In the rows, 128 means zero.
Each path below is one point turned by a fixed rotation once a step. After each direction that follows a path, write how fast that rotation turns it, in degrees a step (0 if it stays still).
Each turn is a multiple of 5 degrees from 10 to 175, or 0.
Each row of a path follows its step; steps can be skipped.
Path 1:
step 0: [138 135 134 126 124 128 129 143 123 121 128 126 131 136 129 133 139 122
 134 138 123 135 134 134 137 119 127 122 126 131 135 133 125 127 131 125
 124 120 123 129 118 134 111 118 137 133 123 135 128]
step 2: [128 122 121 117 125 128 130 133 134 123 126 132 133 133 115 131 122 115
 138 118 129 121 126 129 128 115 132 128 122 125 136 128 126 139 133 127
 122 138 128 130 123 127 118 125 146 131 118 126 121]
step 10: [134 134 119 118 123 135 123 135 127 125 109 123 140 133 124 134 131 115
 129 124 132 121 125 127 123 117 125 120 127 123 130 127 122 135 127 120
 112 121 127 128 130 122 124 123 133 123 122 128 124]
step 11: [142 141 129 122 122 116 119 126 136 121 127 121 131 132 125 122 119 128
 130 126 113 136 129 124 133 129 136 118 127 114 133 133 127 122 130 120
 127 124 124 131 123 127 130 120 136 121 134 135 126]
step 13: [137 134 124 126 121 133 121 132 126 120 124 123 139 137 125 127 135 112
 129 134 135 134 144 124 134 119 131 116 123 131 131 134 126 119 134 132
 123 126 118 122 132 130 121 124 139 132 128 123 127]
step 23: [126 135 134 119 115 127 127 129 122 125 120 131 132 134 129 139 129 122
 133 129 130 124 125 115 128 121 127 113 126 126 141 121 132 136 123 116
 123 126 128 128 133 120 115 127 140 130 121 133 120]
step 30: [135 120 126 124 139 123 124 128 134 111 128 119 129 132 126 125 126 119
 134 136 121 132 126 135 129 117 129 138 121 119 129 139 133 127 121 123
 122 129 124 115 126 127 119 117 135 129 120 131 131]
step 31: [137 130 139 129 117 126 121 131 125 124 111 125 136 140 127 128 135 114
 136 132 133 126 135 121 128 123 124 123 116 131 143 129 131 118 130 127
 119 126 130 131 132 127 123 126 136 136 128 127 136]
Speeds:
[125 129 127 130 126 128 129 124 125 132 127 125 125 128 128 128 130 129
 126 130 128 125 128 125 128 129 129 126 129 124 127 127 128 131 129 126
 127 129 125 127 129 129 129 125 127 125 127 130 128] -> 25
[127 129 126 129 129 128 131 130 129 124 129 128 124 127 128 127 126 128
 127 125 127 126 126 127 127 126 127 131 124 125 124 125 127 128 127 128
 126 129 130 125 131 130 127 129 129 129 129 130 130] -> 140
[127 132 131 127 126 124 131 129 126 129 127 128 128 128 129 126 128 127
 125 128 132 130 130 130 131 126 128 128 128 126 130 125 127 127 129 131
 127 127 130 125 126 126 130 126 129 128 130 128 127] -> 140
[126 130 129 130 127 129 131 130 131 129 127 128 129 130 126 126 128 129
 129 128 129 127 127 133 128 131 128 129 128 127 124 130 125 130 128 127
 127 124 128 133 127 129 129 125 128 129 126 129 125] -> 40
[128 131 129 129 128 129 127 131 130 125 128 129 131 128 129 127 131 128
 129 129 130 126 127 123 130 126 125 127 129 130 130 125 127 128 130 128
 128 127 127 129 129 131 129 128 128 127 122 129 128] -> 140
[131 126 128 129 127 129 127 128 130 128 125 126 130 130 129 127 126 128
 127 129 127 129 128 130 129 127 127 127 122 125 128 126 130 127 128 130
 127 126 123 126 129 130 130 128 123 127 128 125 128] -> 20
Path 2:
step 1: [128 128 118 120 128 133 133 135 129 136 134 138 128 120 136 123 131 120
 125 119 135 129 129 121 133 126 138 115 133 130 125 143 115 129 119 136
 123 116 132 133 131 124 123 117 124 126 132 129 122]
step 9: [114 131 131 130 133 130 121 121 129 126 127 133 137 131 118 119 132 129
 120 136 130 123 143 142 130 122 134 122 125 115 132 134 122 123 135 135
 132 134 127 117 131 125 120 131 120 114 125 127 132]
step 14: [134 127 130 123 128 143 123 129 131 125 124 125 136 127 125 127 142 115
 122 127 124 138 129 128 128 130 140 127 122 128 143 125 121 126 140 136
 127 118 116 117 126 138 118 124 132 124 119 127 126]
step 16: [126 127 116 136 127 131 126 122 117 128 118 126 132 143 124 121 119 133
 137 128 115 125 126 123 129 122 132 130 115 124 129 127 126 130 129 122
 139 136 125 128 128 114 119 128 118 125 116 129 133]
step 17: [140 133 136 137 125 121 140 130 133 131 118 135 130 118 127 123 136 137
 136 126 131 128 122 126 119 121 134 133 121 123 122 129 123 136 129 127
 116 136 139 119 134 119 132 133 139 122 137 127 126]
step 25: [139 120 128 129 131 133 123 115 129 120 133 124 139 124 112 147 129 132
 133 132 132 128 124 127 130 133 130 135 132 125 131 125 127 136 120 122
 127 130 129 130 118 142 123 142 125 118 125 133 130]
step 28: [137 124 115 139 117 131 118 132 124 137 113 125 124 125 133 120 126 133
 131 125 114 130 121 127 126 128 135 124 136 129 138 135 131 127 135 131
 127 142 124 118 123 123 132 125 125 128 119 132 119]
step 29: [116 137 129 125 140 123 129 123 131 130 129 128 131 132 131 124 130 136
 132 125 131 126 138 134 129 113 135 135 119 131 125 136 128 132 131 131
 110 140 137 130 139 115 134 121 130 129 126 131 122]
Speeds:
[129 127 126 127 127 130 131 127 134 129 130 128 130 129 126 127 126 126
 132 127 127 126 127 128 129 130 129 126 130 128 127 128 130 129 130 132
 129 128 126 127 130 127 127 130 130 123 130 129 127] -> 135
[132 126 129 126 130 127 131 131 128 130 129 132 127 128 126 125 131 127
 130 125 128 129 127 125 127 132 128 128 124 127 129 128 127 126 128 130
 128 128 128 127 126 131 128 125 129 129 130 125 127] -> 110
[127 128 128 129 132 128 126 130 127 130 126 125 129 130 128 125 128 129
 126 126 128 127 129 129 129 130 129 127 126 128 128 131 128 126 125 131
 129 128 126 124 129 124 128 129 128 129 127 129 123] -> 55
[123 129 129 126 130 129 127 125 128 130 129 128 127 128 128 128 128 126
 131 126 128 127 127 125 127 127 132 128 124 128 129 128 128 128 131 127
 128 124 127 130 129 124 126 126 126 131 128 128 129] -> 140
[131 126 129 130 133 126 129 125 127 128 128 129 130 129 127 127 126 125
 126 129 131 131 127 131 128 126 128 126 129 130 129 127 128 125 130 125
 129 129 124 129 128 128 126 128 127 128 131 128 127] -> 65
[126 128 129 132 126 127 128 125 126 126 129 128 132 129 128 124 127 128
 129 129 125 130 130 125 127 131 125 129 131 127 131 127 128 126 130 128
 126 126 129 124 125 128 125 128 127 128 125 128 128] -> 155
[127 128 128 128 128 127 128 125 128 131 126 131 130 133 128 128 128 128
 128 127 125 129 130 128 129 128 128 126 127 123 128 127 124 126 130 129
 127 131 130 130 131 127 132 130 129 130 127 129 129] -> 55
Path 3:
step 5: [123 133 144 131 124 130 119 121 118 122 130 129 126 130 125 135 136 137
 133 131 130 131 126 122 134 135 129 123 118 125 124 128 115 143 128 129
 136 132 131 134 126 129 125 133 119 130 127 131 124]
step 9: [137 127 131 130 131 127 128 130 125 129 126 128 126 137 143 128 132 131
 133 137 142 128 135 133 128 125 127 130 132 121 128 114 122 125 129 133
 130 134 120 131 126 114 136 122 131 122 138 135 128]
step 10: [123 129 143 130 122 138 121 139 128 136 131 129 140 128 131 136 123 130
 134 128 117 131 138 129 130 126 126 122 126 131 129 126 123 132 129 135
 126 131 117 137 132 123 129 133 128 132 138 131 120]
step 14: [137 135 136 131 123 121 125 121 120 131 131 123 118 122 135 131 137 129
 132 137 125 125 132 122 122 125 132 129 123 119 131 130 122 134 134 122
 137 138 120 129 118 133 125 119 129 121 128 134 127]
step 19: [134 124 134 130 120 128 124 128 121 128 132 124 138 132 134 132 133 136
 128 135 127 131 127 134 128 125 132 128 135 124 132 124 133 135 125 132
 137 123 108 133 115 126 127 135 128 134 121 136 118]
step 23: [125 123 123 132 121 122 131 125 129 138 128 118 129 128 141 124 148 132
 122 124 131 121 131 121 126 134 126 132 128 122 123 127 122 134 126 124
 127 139 132 134 134 123 125 124 126 120 126 138 129]
step 28: [129 125 134 122 120 128 125 131 123 129 129 123 133 140 136 130 139 127
 136 137 116 127 128 128 132 133 136 134 123 122 127 125 132 119 108 128
 129 132 123 131 129 128 123 128 130 122 119 133 128]
step 31: [132 125 128 132 127 127 124 135 133 137 134 134 126 137 138 129 141 140
 138 135 128 137 137 132 122 127 125 140 124 124 124 130 127 132 127 130
 133 135 127 123 130 123 133 122 119 125 128 139 127]
Speeds:
[127 127 127 130 129 130 128 126 129 124 127 131 129 127 125 126 126 129
 127 129 127 125 129 127 129 127 129 129 129 129 126 127 124 128 126 128
 129 131 125 132 130 130 123 129 127 129 132 128 128] -> 145
[127 129 130 127 129 130 128 126 126 127 128 127 134 129 129 128 125 127
 128 130 126 127 124 134 127 127 127 124 130 127 125 127 130 128 127 128
 129 128 128 127 128 128 129 130 130 126 130 128 126] -> 45
[131 129 127 129 129 127 131 126 126 128 127 131 129 126 129 130 128 126
 130 128 131 129 131 129 127 126 128 124 128 126 131 128 127 127 129 130
 127 129 126 133 126 131 130 129 126 128 127 131 128] -> 70
[129 132 126 129 126 127 127 131 126 128 125 127 129 130 126 130 126 127
 127 129 130 128 127 124 126 128 129 128 132 129 130 127 130 127 124 129
 128 128 129 129 127 125 127 128 127 126 131 127 125] -> 40
[128 131 133 129 129 130 127 127 127 129 128 127 127 127 128 129 127 122
 131 128 127 126 129 129 130 125 130 129 125 129 131 128 128 128 129 127
 125 129 126 127 129 128 127 128 130 127 131 124 131] -> 95
Path 4:
step 7: [120 118 126 132 121 131 140 121 132 134 128 123 132 127 120 125 129 117
 128 130 124 132 141 136 128 128 121 126 143 125 119 130 117 121 139 135
 131 124 127 135 129 123 134 117 130 130 132 119 135]
step 9: [132 123 130 134 128 120 123 129 132 123 119 133 133 112 120 135 124 127
 125 130 131 134 132 115 116 135 132 133 127 125 136 136 121 128 132 120
 130 131 127 128 132 135 118 133 117 114 130 132 136]
step 10: [122 129 125 118 133 113 130 135 128 132 111 138 126 126 121 123 131 134
 124 131 128 128 122 128 122 137 123 131 136 120 124 141 126 122 136 124
 130 127 134 132 118 135 126 130 125 117 130 118 129]
step 12: [127 127 133 145 131 134 137 120 123 130 129 122 133 129 125 128 122 132
 137 130 131 132 145 140 123 126 109 138 126 130 128 128 119 122 131 127
 134 129 128 128 126 121 127 129 120 128 128 124 140]
step 15: [122 127 124 125 126 116 139 132 121 129 123 133 134 116 113 124 129 116
 131 126 130 124 125 129 133 122 121 124 133 128 127 134 123 118 139 132
 121 118 130 133 125 129 131 127 128 114 124 128 138]
step 24: [122 129 137 140 132 130 115 129 125 126 129 130 124 130 125 144 125 125
 132 128 134 120 125 132 113 118 114 129 135 122 120 121 121 132 135 137
 126 134 135 130 129 123 128 125 126 128 136 137 132]
step 26: [115 128 135 127 124 124 129 124 127 126 138 138 136 122 123 121 126 131
 126 125 128 131 121 131 132 132 129 128 144 124 135 142 128 123 140 129
 121 112 128 138 137 136 132 130 131 124 131 119 126]
step 27: [124 123 133 139 130 123 131 131 128 120 128 133 135 121 123 130 127 125
 127 121 118 137 114 134 135 132 130 139 126 132 118 139 116 123 133 137
 129 116 130 128 133 136 120 130 131 131 133 138 132]
Speeds:
[129 129 131 129 127 132 128 128 124 130 128 129 130 127 127 128 133 127
 125 129 126 128 131 128 131 129 130 131 132 131 130 128 127 128 127 130
 126 127 128 127 127 131 129 127 128 128 128 130 129] -> 55
[131 128 128 128 128 126 128 132 130 129 127 131 128 127 126 128 130 128
 127 128 127 130 128 128 132 129 127 127 125 125 127 128 132 128 128 128
 130 127 128 126 126 130 128 132 130 124 130 131 131] -> 60
[129 128 127 129 131 127 131 124 128 125 127 126 131 129 129 128 126 127
 129 128 127 129 131 127 129 129 130 127 128 126 130 130 129 127 125 127
 128 128 129 126 128 126 127 125 127 123 127 129 132] -> 135
[126 127 129 126 124 128 130 128 128 131 130 129 127 127 129 125 130 129
 124 128 128 129 128 130 128 126 130 129 127 124 126 129 132 126 129 130
 127 130 127 129 130 127 125 124 126 126 127 127 128] -> 95
